In the rows, 128 means zero.
Named moves (each a turn or a mirror), then the moves between two rows, first move first; the first pair answered
U (before => after):
[144 140 134 124 125 134 115 131 116 128 110 116  87 112 151 142 134 128
 169 134 135 130 118 112 126 131 118 119 101 128] => [139 142 131 124 125 138 122 135 118 123 114 113  87 110 157 139 132 125
 168 142 134 123 120 111 123 123 117 119  93 127]
[115 119 127 151 107 111 114 112 116  74 145 158 139 183 111 111 117 122
 147 100 140  76 178  77 112 110 107 163 163 100] => [130 131 130 173 114 102 132 112 120  91 131 179 145 170 120 117 148 129
 159  81 160  94 176  81 127 113 125 120 168 104]
[122 128 118 154 109 136 119 123 140 107 132 133 120 122 127  87 125 126
 139 134 128 133 128  94  97 116 155 157 172 129] => [128 137 122 165 112 129 132 123 143 116 130 137 128 119 125  91 135 135
 143 124 135 143 128  91 109 115 156 142 175 129]
J (before => after):
[180 126 114 102 126 116 148 132 122 100 124 135 114  95 166 146 159 115
 138 150 168 119 110 136 131 121 102  85 124 128] => [105 108 146  84 147 133 118 117 151 111 168 140 152 128 137 146 129 116
 104 146 104 118 122 151 102 108  98 168 113 133]
[134 136 135 121 123 107 155 143 120 133 114 148 134 109 123 121 162 108
 121 107 142 109 146 110 145 144 123 102 149 120] => [ 92 127 142 119 132 120 133 123 143 139 146 142 154 138 107 133 132 112
 112 111 115 115 155 114 118 129 132 159 153 126]
[ 99 117 126 111 126 139  97 129 114 111 166  87 146 144 105 137  84 108
 111 162 110 111 119  84 113 120 103 198 135 139] => [159 141 100 127 103 119 131 137  85  97 119  85 105 109 122 125 100 111
 152 175 173 108 116  68 137 130 110 118 142 140]
Z (before => after):
[102 131 137 117 153 145 123 117 129 126 119 122 105 137 114 121  90 112
 141 171 115 153 113 129 132 118 132 162 112 140] => [ 93 139 123 119 144 148 130 114 127 110 104 137 121 135 107  97 105 112
 129 158 117 134 126 114 140 116 141 168 115 123]
[181 138 111 111  89 124 115 157  94 103 139  76  40 116 155 124  74 101
 185 174 168 106 113 122 116 125 104 109  92 162] => [155 163 114 112  64 117 158 165  83 105  89 105  79  75 116  89 103  81
 173 168 172  96 124  94 127 116 160 113 106 141]
[155 134  97 136  82 158 120  94 114  80 130 144 130 116 119  97 127 136
 161 109 155  84 188  92 126 134  88 165 139 117] => [191 112 147 130 117 151 128 116  96 143 162  92  92 101 152 173 113 139
 165 165 137 162 111 141 124 152 127 131  86 176]
[106 128 157 133 139 135 100 135 157 119 161 131 165 153 127 159 108 139
 104 115  86 145 143 129 114 119 130 151 137 124] => [102 133 161 132 128 133 126 146 152 127 143 129 178 130 112 158 126 123
 102 121  79 149 137 124 117 114 156 159 133 118]
S (before => after):
[141 142  94 127 111 139 103 108 136  74 138 133 101 151 129  86  86 123
 119 139 152  59 145 107 132 117  77 159 153 108] => [162 128  96 104 117 129 115 137 119  72 127 138 102 133 127  93 122 113
 103 142 146  52 135 120 132 132  61 150 119 104]
[102 132 168 155 205 119 147 128 131 153 160 157 180 139 110 115 136 159
 104  82 104 174 173 110  96 121  81 130 133 104] => [107 135 164 145 206 124 150 136 130 147 156 153 172 140 107 113 139 154
 106  79  99 168 172 108 101 122  82 139 129 108]
[119 137 167  93  89 149 181 145 119 132  89  99 156  62 100 119 138 113
 108 169 124 170  72 103 107 146 204 118  97 116] => [103 157 159 122  81 160 165 100 136 131 109  95 160  97 101 117  93 125
 146 161 116 169  84  86  98 129 225 138 135 113]
Pairs:
Between the rows of a pair lie two moves.
[ 71 143 125 128 148 104  96 110 144 156 154 124 132 133 148 170 170 163
 143  84 113  79 112 186 137 110 129 111 100 122] => [ 68 148 118 136 135 107 100 102 151 140 139 136 144 130 141 151 172 162
 137  80 117  68 126 175 142 109 122 118 110 106]	Z then Z
[ 94 103 118 132 174 161  83 136 150 124 196 135 131 178 130 173 114 160
 113  77 136 104 133 145 109 139  83 165 157 115] => [133 125  87 136 141 158  96 132 114  97 174 105  76 171 154 161  71 147
 144 108 181  71 118 115 120 138  92 134 154 120]	J then U
[ 98 151 115 108 104 117  66 116 168 129 165 142 124 157 147 125 124 129
 115 105 104 114 141 125 116 145 106 184 135  87] => [122 149 153 115 107 104 106 143 154 188 156 125 137 116 153 151 146 124
 120 135 106 183  99 149 128 154 168 148 109 117]	Z then U
[128 143 116 147 135 111 147  91 143 101  89 158 145 122 129 114 157 133
 129 100 154 112 153 118 126 129 113  98 142  97] => [132 111 134 116 151 124 110 103 130 115 138 106 102 155 155 157 102 137
 134 152 127 121 112 143 107 131  92 128 103 150]	Z then U
[125 136 117 120 108 127 138 133 113 106 101 122 137 107 117 113 144 111
 127 135 118 120 117  93 126 109 132 126 149 104] => [133 126 137 112 118 133 142 141 104 124 110 109 134 103 125 139 137 109
 124 148 114 142  99 107 128 114 147 116 136 127]	Z then Z
[124 165 133 143  89 117 163 122 142 155 109 151 173  93  88 114  81 132
 141 165 108 152 112 122 109 132 196 123 156 112] => [186 138  78 127 129 112 121 158 126 104 103 175 129 113 128 116 135 143
 129 124 149 103 132 137 133 158  64  74 138  86]	Z then J
[133 136 108 160 127 129 104 103 140 106 178 120  99 154 143 148  73 148
 143 144 133  84 133 123 108 124 137 157 141 132] => [155 157 124 179 126 102 153 114 147 147 142 133 132 113 135 157 128 155
 157 134 156 127 129 135 126 133 193  91 150 125]	U then Z
[120 141 104 127 181 140  99 141 102  76 130 156 116 103 130 105  93 118
 157  88 116 127 167 134 170 100 100 102 137  93] => [121 127 146 103 187 138 102 156  92 107 141 110  99 103 146 145  68  99
 151 133  95 159 120 154 164 108 130 111  96 131]	Z then U
[116 142 147 125 120 126 137 131 118 156 145 118 151 115 123 141 133 122
 130 117 113 136 115 134 117 124 149 135 111 156] => [120 147 120 136 124 120 129 121 125 132 137 144 151 130 120 111 144 134
 131  88 130 111 149 118 119 119 120 130 138 128]	Z then U
[156 147 101 128 137 109 128 143 115 104 124 149  86 134 141 113 138 142
 114 130 148 105 132 125 134 163  80  95 143  81] => [123 132 114 143 152 104 130 136 141 125 142 168 123 144 126 124 156 166
 106  99 127 134 146 144 126 159  90  97 155  83]	J then U
[ 95 109 175 110 120 112 126 131 130 176 161 134 148 125 122 135 113 122
 116 135  81 160 100 156 115 137 152 169  99 156] => [ 88 137 127 133 107 115 112 110 149 133 131 185 171 128 109  89 142 138
 131  77 121 106 157 124 131 129 111 157 157 106]	U then Z
[118 117 107 105 107 130 164 148 100  87 100 121 142  99 106  96 109 108
 101 165 113 125 143 124 104 107 174 157  99 130] => [170 117  97 152 147 105 146 141 127 102 121 154 133 118 150 132 153 163
 137 106 167 156 161 150 122 134 129  69 131 119]	Z then U
[127 112 122 105 146 134  98 137 147 145 164 138 121 148 138 170 128 148
 125 120 122 137 129 179 130 135  99 131 112 137] => [154 115 112 101 144 128 110 148 136 137 143 132 111 132 146 168 143 147
 131 119 143 135 128 173 135 144  97 102 104 133]	J then J
[146 127 150 157 141 123 137 141 149 177 127 152 121 137 123 151 148 132
 152 140 143 191 109 160 128 134 129 108 124 126] => [149 117 135 164 150 123 108 127 158 160 141 159 106 156 131 159 142 146
 166 130 148 170 115 154 131 137  82 118 139 125]	Z then Z
[142 127 110  87 159  64 150 175 130 122  75 134 135  83 155  90 192  65
  67 140 127 101 134 146 134 101 144  98 131 152] => [104 154 122 166 161  71 136 124 185 162 106 149 178 127 149 107 170 112
 110 103 120 158 153 139 119  85 202 106 201 150]	J then U
[136 154  70 134 124 153 124 137 111 110 129 133  67 126 202 140 101 122
 202 107 229 139 129 117 181 131 131 131 131  76] => [ 74 146 100 130 132 175  83 107 146 115 173 128 103 168 186 146  60 125
 185 101 173 146 136 125 155 120 146 211 139  78]	J then J
[113 129 109 130 129 101 139 170 136 121  82 151 161 131 115 127 153  75
 109 102 141 118 149 123 128 103 200 138 102 136] => [139 117  97 145 160  98  84 156 156 110 134 154 126 181 148 150 142 110
 130  74 159 122 156 138 128 118 129 116 108 143]	Z then U
[102 146  56 128  62 133 158 124 144 102  93  92 125 125 113 131  94 144
 143 180 148 145 147  89 111 155 141 108 162 141] => [106 137  74 117  67 137 163 129 135 119  98  80 119 122 118 150  92 138
 149 190 143 165 133  96 110 160 155  98 151 150]	Z then Z
[131 132 158 121  86 111 180 140 122 117  70 111 122  96 135  87 112 112
 118 161 120 112 119 114 117 109 165 120 131 109] => [148 121 174 117 103 114 167 144 118 132  92  88  96 109 160 125  95 126
 121 177 111 134  97 135 112 119 161 114 110 143]	Z then Z
[ 95 118 148 108 110 143 123 128 131 131 140 100 107 144 116 133  77 117
 126 173 107 115 106 115 117 132 150 178 108 152] => [131 148 113 157 133 117 129 113 160 120 112 163 132 139 118 110 143 156
 156  87 166 120 161 111 147 140 115  99 176 107]	U then Z
[ 64  64 138 102 125 116 115  94 145 153 151 133 133 147 131 137 107 135
 107 105  91 146 121 173 103 107 139 168 108 117] => [ 81  79 135 132 127 101 150 101 149 175 115 160 170 115 118 129 145 136
 114  78 112 169 130 165 121 105 161 132 129  99]	Z then U
[ 98 127 109 132 127 139 108 123 131 100 137 124 121 132 137 109 114 124
 111 123 131 106 134 107 116 113 124 142 145 127] => [121 123 138 142 141 129 129 136 131 141 136 112 118 121 142 140 138 131
 132 132 142 162 111 135 117 127 154 102 127 151]	Z then U
[113 142  99 117 124 132 127 105 150  95 116 151 153 130  93 100 143 124
 116  87 139  75 157 109 144 132 108 154 152  83] => [159  99 138  96 166 128 114 141 137 130 162 106 105 149 142 177 134 128
 117 131 128 122 103 166 129 156  84 129  97 142]	S then Z
[117 128 139  93  62 103 142 137 107  77 137 130 115 155 159  83 112  98
  94 158 163 110 106 117  62 140 161 179 149 115] => [102 112 170 106  99  94 152 148 137 116 148 172 165 152 147  96 171 111
  73 104 143 157 123 157  69 146 163 166 159 108]	U then J
[169 113 132 119 160 107 100 151 140 123 145 116 107 152 150 168 134 134
 141 101 174 140 132 135 123 143  93 119 132 121] => [101 118 163 120 140 117 126 143 150 153 135 129 166 134 101 151 134 114
 121 109 125 165 140 126 106 126 168 176 139 113]	Z then J
[144 144  88 120 140 135 143 119  86  76 119 140 101 123 157 152 132 173
 160 130 165  98 132 141 147 160 120 107 130 162] => [117 127 113 109 171 136 143 136 107  95 138 167 142 123 136 157 177 181
 124  97 130 120 136 172 139 165 101 127 117 156]	J then U
[103  96 111 121 119 126 137 140 123 123 110 136 141 117 103 112 155 103
 117  86  97  99 130 153 121 140 122 171 109 115] => [110  87 122 119 126 123 148 148 118 138 116 129 141 107  99 124 158  96
 119  94  93 124 114 161 126 136 139 167  98 130]	Z then Z
[138 102 133 136 124 109 139 126 130 169 110 113 135  84 136 171 136 146
 136 107 127 163  97 166 126 111 164 109 132 150] => [130 104  94 130 114 113 129 117 137 116  97 154 149  90 114 121 162 143
 118  69 148 101 147 147 137 109 125 121 152 105]	Z then S
[137 130 135 162 137 114 137 107 137 147 143 135 118 126 132 139 129 144
 152 119 134 161 139 139 139 127 136 106 145 134] => [159 131 117 117 122 108 137 128 112 118 123 118  82 114 140 123 123 115
 144 142 146 122 124 131 135 135 112  98 123 143]	U then J
[ 94 125 109 148 139 156 143 111 126 139 146 200 151 147 138 120 151 101
 137  50 159 130 153 111 115 156 114 106 161  84] => [118  95 134 130 165 145 142 134 113 157 174 170 117 152 169 169 157 106
 139  75 157 161 110 145 108 170  98  88 110 119]	S then Z
[120 148 122 151 129 140 116 106 126 131 125 128 110 152 134 127 100 136
 127 102 128  90 148  96 125 118 139 151 152 103] => [143 142 145 160 145 126 122 122 129 167 130 119 105 140 157 164 110 152
 139 108 130 133 126 125 131 130 157 119 138 126]	U then Z
[ 91 154 148 135 109 127 150 121 127 143 129 124 152 115 131 108 120 129
 115 143 105 155 112 132 130 114 190 166 132 136] => [138 152  89 139 118 127 110 115 131  87 137 140 102 151 162 101 109 151
 140 115 150 100 138 114 143 115 102 131 155 112]	J then Z
[130 132 133 118 165 124 110  91 172 138 178 117 144 163  97 132 103 133
 108 129 109 112 110 133 115 114 122 129 128 139] => [160 157 126 136 133 119 165  94 146 144 129 107 144 125  92 125 116 121
 129 145 149 127 100 112 141 116 176  91 140 134]	Z then J
[160 144 116  84 120 141 138 113  77 162 121 102 121  73 113 152 123 155
 127 155 147 154 101 147 144 109 143 125 165 167] => [138 158  92  73 107 156 121 103  82 118 112 118 124  84  96 113 114 147
 114 135 151  97 135 120 137 108 112 157 180 131]	U then Z
[162 115 137 123 160 123 109 126 130 139 147 138 111 138 142 161 140 140
 135 111 142 152 116 158 147 143  94  87 120 140] => [ 91 136 152 127 139 130 126 106 152 149 146 155 173 127 100 123 135 128
 119 106 101 145 137 136 132 113 158 148 146 128]	Z then J
[173 129 129 152 149 107 109 135 136 155 150 158 107 148 140 184 168 161
 126 136 126 176 102 154 121 158  88  79  62 146] => [110 145 130 116  97 118 163 139 113 137  88 160 161  92  83 113 167  95
  80 155  92 137 122 107 118 136 163 152  62 120]	U then Z
[ 79 113 172 103 143 162  77 115 148 142 179 111 144 158 117 165 110 135
 123 165  86 134  81 165  99 111 160 159  99 158] => [ 70 106 138 107 144 169  64  95 165 109 185 128 135 180 115 151 104 152
 127 144  96  96 107 154  99  99 124 165 121 141]	Z then Z
[ 55 137 145 128  97 159 129 123 125 108 143 127 146 162 112 118  96 117
 124 123 116 106 136 107  99 132 129 166 149 135] => [132 145 120 134 108 140 136 153 100 108 127 109  87 152 152 138 104 128
 165 135 172 112 113 110 124 153 104  80 135 146]	J then Z
[ 98 131 153 115  97 110 152 123 107 146 123 121 157 105 122 108 110  93
 116 148  92 131 119 101 140 115 187 167 105 128] => [127 133  98 132 108 123  99  97 113  92 145 126  97 151 159 111  79 125
 150 123 135  82 148  93 144 125 100 145 128 110]	J then Z
[160 138 109  96 118 130 142 158  92 100 113 114 111 112 122 101 136 106
 113 154 142  88 124 126 131 125 130 125 106 102] => [182 136 110 117 138 114 135 158 105 113 122 116 105 117 136 124 148 125
 128 136 162 115 122 139 145 139 112  86 110 103]	Z then U
[124 120 151 105 134 119 149 138 109 164 122 152 171 118  84 116 171 114
  76  97  95 130 137 145 139 138 102 154 126 119] => [132 113 163 101 150 122 148 141 110 177 137 135 160 111 101 143 172 115
  82 115  96 150 118 157 131 144 108 144 113 136]	Z then Z
[117 159 110 141 122  73 117  94 136 117 104 167 145 123 135 114 156 142
 120 103 138  93 145 108 156 100 124 104 156  87] => [127 121 143 106 139  81  93 115 121 153 157 101 100 143 153 170 100 137
 110 163 101 119  86 151 132 102 132 124 100 147]	U then Z
[120 118 165 101 134 136 123 139 109 145 140 113 130 142 153 143 117 133
 119 168  92 165  82 134 114 148 100 128  79 131] => [141 124 152 110 126 135 139 144  99 145 125 113 110 132 152 130 127 137
 128 169 111 167  75 132 130 155 109 100  77 137]	J then J
[135 152 139 124 115 105 161 144 148 159  96  97 182  96 114  83 153 122
 126 129 141 137 158 140 171 137 176 168 126 122] => [169 124 111 109 153 105 100 145 158 130 143  95 131 147 148 107 152 145
 130 111 153 101 171 170 160 154  67 164 109 117]	Z then S
[ 95 114 143 102  93  91 135 174 164 121  69 121 176 129 108  94 153 124
  92 143 107  72 158 120 155 128  97 195 107 109] => [152 105 156 138 139  63 118 174 185 162 103 119 144 147 162 167 174 170
 133 126 138 147 133 167 166 151  68 106 108 132]	Z then U
[ 84 139 114 117 130 111 118 107 107 119 122 147 138 134 117 124 133 160
 110 120 150  57 145  97 149 114 117 150 156 100] => [ 89 142 133 106 118 103 158 122 102 145 107 139 155 100 107 128 146 148
 105 146 143  83 125  96 155 113 165 143 144 110]	Z then Z
[144 139 109 138  79 126 127 119 131  93 101 109 125 120 135 102 102 120
 141 124 140 105 136 118 143 136 119 141 154 110] => [113 131 125 132  88 127 115 121 141 105 119 110 133 131 118 108 105 111
 126 120 113 104 144 123 133 130 124 180 148 116]	J then J
[134 144 110 120 167 103 126 161 146 101 106 119 113 130 164 101 128 167
 159 102 151 114 130 119 148 144  88  89 125 101] => [118 139 148  95 155 108 149 181 119 131 107  84 111 104 154 116 113 134
 138 154 121 146  87 131 134 138 145 108  89 123]	U then Z
[111  98 120 126 128 140  98 124 127 107 145 120 123 150 118 134 111 117
 101 126 105  95 139 129 134 122 100 154 133 126] => [133 105 142 143 129 122 145 143 120 163 121 118 141 116 117 153 152 115
 112 128 117 160 118 149 145 135 156 112 128 133]	Z then U
[171 128 133 140 124 128 130 174  68 108 135 134 123 160 175 122 116 163
 172 150 180 117 156 135 140 138 113  95 172 146] => [152 125 158 118 100 134 162 184  49 130 118 112 134 124 151 111 110 136
 151 189 157 132 132 133 136 136 160 127 153 157]	U then Z
[147 141 106 160  74 107 143 143 135 115 109 158 179 115 104  95 178 106
 138 132 208 140 140 147 115 139 141 103 159  70] => [120 100 143 138 125 120  72 135 153 126 202 130 158 183 130 153 138 131
 123 138 155 156 119 201  82 139  87 160 125 107]	J then Z
[138 157 115 136 145 146 147 135  84 111 120 131 118 101 148 106 113 104
 126 125 156 112 102 117 137 145 157 104 128 152] => [117 135 132 133 170 139 145 145 101 138 125 151 155  95 136 113 154 108
 100 102 136 129 116 138 134 156 147 114 128 142]	J then U
[111 124 179 140 127 136 188 115 144 152 134 168 174 101  89 122 201 135
 112 103 102 160 108 131 163 137 170 119 115 111] => [144 136 122 181 130 144 122  72 165  93 165 164 114 169 137 132 149 172
 166  81 143 110 140 111 162 132  93 103 153  99]	Z then J
[111 122 129 169 151 126 112 104 158 149 168 144 156 195 145 148 125 168
 145  67 114 154 146 131 103 128  83 117 166 129] => [ 92 135 123 170 127 124 136 116 157 141 137 161 183 171 118 115 139 161
 136  65 119 138 163 108 114 116 107 125 177 107]	Z then Z
[ 87 128 102 134 135 132 181 155 116 142  89  94 118 103  92 134  92 119
 143 156 100 140  77  74 147 118 217 164 121 175] => [102 108 102 130 163 127 142 147 120 148 139  74  78 138 119 177  65 140
 157 162  96 143  64 102 132 123 176 157 107 202]	Z then Z
[136  77 136 155 161 148  58 134 169 130 185 154 176 173 108 140 161 132
  74 102 117 126 177 164 107 141  90 161 143 124] => [121  91 130 154 133 151  82 136 167 131 152 169 201 143  86 106 178 117
  62  98 112 115 193 146 121 132 118 169 151 103]	Z then Z
[173 114 102 174  86  97 135 162 156 102  55 110 145  95 134  79 141 109
  75 182  98 115 119 118 101 125 133 101 117 146] => [186 103 113 170  89  98 124 162 157 115  64  97 124 103 150 102 127 113
  82 196  88 135  98 133  88 129 128  95 102 167]	Z then Z
[146 101 161 116 217 128 176 129 141 117 150 146  96 158 138 152 116 145
  88 111 149 165 104 167 123  85 140 156 112 131] => [138 104 141 116 216 129 161 124 146  94 156 158  95 173 141 126 120 143
  85  89 159 133 128 157 123  86 114 155 131 112]	Z then Z
